In the rows, zero is written as 128.
Each path is a new rotation, seen through one point. The rows after it are directions, each followed by how far the rotation turns it, in deg/step (0 if it stays put).
Each turn is a multiple of 5 degrees from 10 to 175, or 0.
Each row of a path follows its step; steps can be skipped.

step 0: [127 113 125 126 124 127 121 125 132 131 137 132 140 127 124 124 122 127
 133 122 132 127 132 123 128 130 131 125 127 127 116 125 137 129 126 123
 133 118 132 130 121 125 123 131 118 131]
step 3: [134 133 130 126 127 127 128 125 133 128 136 135 131 132 131 120 132 130
 123 141 131 125 126 136 128 122 126 128 130 128 125 135 127 137 118 128
 127 130 120 140 137 124 119 135 128 133]
step 5: [125 133 112 135 125 132 119 125 141 133 131 116 133 131 131 135 129 131
 119 133 127 130 126 119 132 122 124 130 132 126 126 130 130 128 122 129
 129 124 132 128 122 127 130 126 133 132]
step 11: [130 136 132 139 128 129 126 127 131 133 127 122 134 126 129 129 131 120
 130 139 118 120 133 132 130 129 128 132 125 122 129 125 132 137 123 140
 123 127 135 129 132 129 132 135 129 140]
step 16: [130 132 142 135 133 127 129 136 130 125 125 136 125 119 134 124 131 135
 117 138 123 124 126 131 127 126 128 129 130 128 126 135 120 135 127 130
 131 124 118 120 119 126 128 130 128 128]
step 19: [135 127 134 126 124 133 131 128 133 131 125 121 132 130 120 132 139 124
 127 126 120 130 133 128 132 141 126 133 115 129 126 134 135 123 127 131
 121 135 130 119 122 132 131 121 123 132]
step 22: [119 130 140 124 132 129 122 123 132 131 122 132 132 130 136 132 131 134
 122 121 131 136 123 127 129 126 120 129 133 131 140 136 116 127 130 128
 122 127 130 132 124 122 133 127 128 135]
step 25: [130 126 132 128 126 124 127 126 127 130 126 132 120 132 132 127 123 120
 129 134 129 129 127 122 127 128 122 128 116 122 127 130 135 131 124 125
 134 129 144 125 113 123 135 117 127 124]
[126 129 128 129 128 130 129 127 127 127 130 128 135 126 128 129 128 130
 130 124 126 127 130 129 129 126 127 129 124 124 128 127 128 126 128 128
 127 129 130 131 128 130 127 130 129 132]  170
[126 126 127 128 131 130 126 128 125 128 129 129 128 127 128 129 128 131
 131 130 126 125 125 129 128 128 132 130 130 127 129 124 128 131 129 129
 124 131 130 126 127 128 128 127 127 126]  20
[128 134 125 130 127 127 128 128 126 128 127 126 131 128 128 127 125 127
 127 127 128 125 126 127 130 128 128 127 130 129 128 130 129 128 126 131
 128 129 128 125 128 128 124 132 124 127]  10
[125 127 126 126 127 129 128 128 125 126 127 127 126 131 130 130 124 129
 128 128 131 132 125 124 127 128 128 127 129 125 125 127 129 128 128 128
 131 130 130 131 125 131 127 127 129 129]  140

step 3: [126 129 118 139 143 123 139 120 124 121 136 137 123 110 125 127 133 127
 128 126 122 124 128 132 127 116 135 122 130 121 128 138 136 122 121 137
 120 125 125 114 140 123 134 134 128 134]
step 6: [126 136 138 129 144 127 121 118 118 128 137 127 117 131 120 132 124 124
 116 127 128 124 139 124 115 131 131 126 127 130 133 140 133 130 118 114
 136 126 123 132 135 122 131 130 133 143]
step 8: [140 109 131 143 130 124 137 129 139 125 133 127 131 130 119 140 126 125
 121 127 139 137 125 133 128 124 134 124 133 121 133 133 122 114 121 123
 119 123 122 132 135 121 134 133 141 126]
step 10: [133 138 128 137 116 119 130 125 119 118 139 116 130 125 116 124 127 131
 124 125 124 121 122 125 135 131 144 133 107 129 123 125 130 116 126 126
 122 136 124 133 122 125 126 132 129 118]
step 15: [127 133 133 134 125 114 129 136 133 132 153 129 125 119 133 133 133 127
 122 129 129 127 141 136 136 129 134 137 129 127 116 122 123 133 126 141
 132 135 125 128 131 114 120 128 124 121]
step 17: [128 123 138 127 122 129 114 134 133 139 125 137 143 118 111 128 126 139
 127 129 126 126 137 120 124 134 129 135 126 139 118 137 123 132 129 119
 131 127 122 127 120 122 115 124 139 128]
step 22: [131 143 127 119 136 125 119 125 122 120 126 137 134 125 114 126 134 128
 126 132 123 127 135 121 136 125 126 122 122 128 117 141 132 133 126 140
 124 146 122 131 123 130 121 130 131 145]
step 23: [125 135 132 137 125 129 121 140 123 135 140 121 137 136 126 124 134 134
 133 124 115 123 122 132 134 124 127 132 130 124 120 141 126 125 124 116
 136 130 121 145 127 113 119 131 125 138]
[130 131 129 126 130 130 129 129 130 131 129 130 127 124 127 127 128 129
 127 127 127 129 130 132 128 126 129 127 129 129 126 133 128 127 128 125
 130 125 130 129 129 129 129 125 127 128]  130
[129 128 127 128 128 128 126 130 130 126 127 130 132 131 132 127 129 127
 129 129 126 130 128 125 122 124 127 127 128 126 127 128 128 125 128 126
 130 126 127 129 132 127 129 128 130 127]  65
[130 132 126 128 130 123 127 129 123 127 127 129 129 128 126 125 128 128
 126 127 130 128 129 127 125 127 127 129 126 132 130 128 127 128 125 128
 131 129 130 129 127 131 127 129 129 126]  90
[125 131 131 129 128 130 129 130 126 128 124 127 129 127 128 127 130 129
 132 129 132 126 128 128 128 126 127 125 129 123 127 128 124 129 129 128
 128 130 131 130 129 128 123 128 127 129]  10
[123 127 128 131 127 130 127 131 126 127 127 128 128 128 129 127 123 124
 127 128 128 129 130 129 129 130 127 126 128 130 126 127 130 128 126 124
 129 125 127 129 125 130 128 126 128 131]  60
[129 129 130 129 127 129 127 129 129 131 126 128 130 128 127 124 130 127
 126 127 125 131 127 128 130 131 131 129 126 127 124 122 127 127 129 130
 131 129 131 128 129 127 129 129 130 130]  140
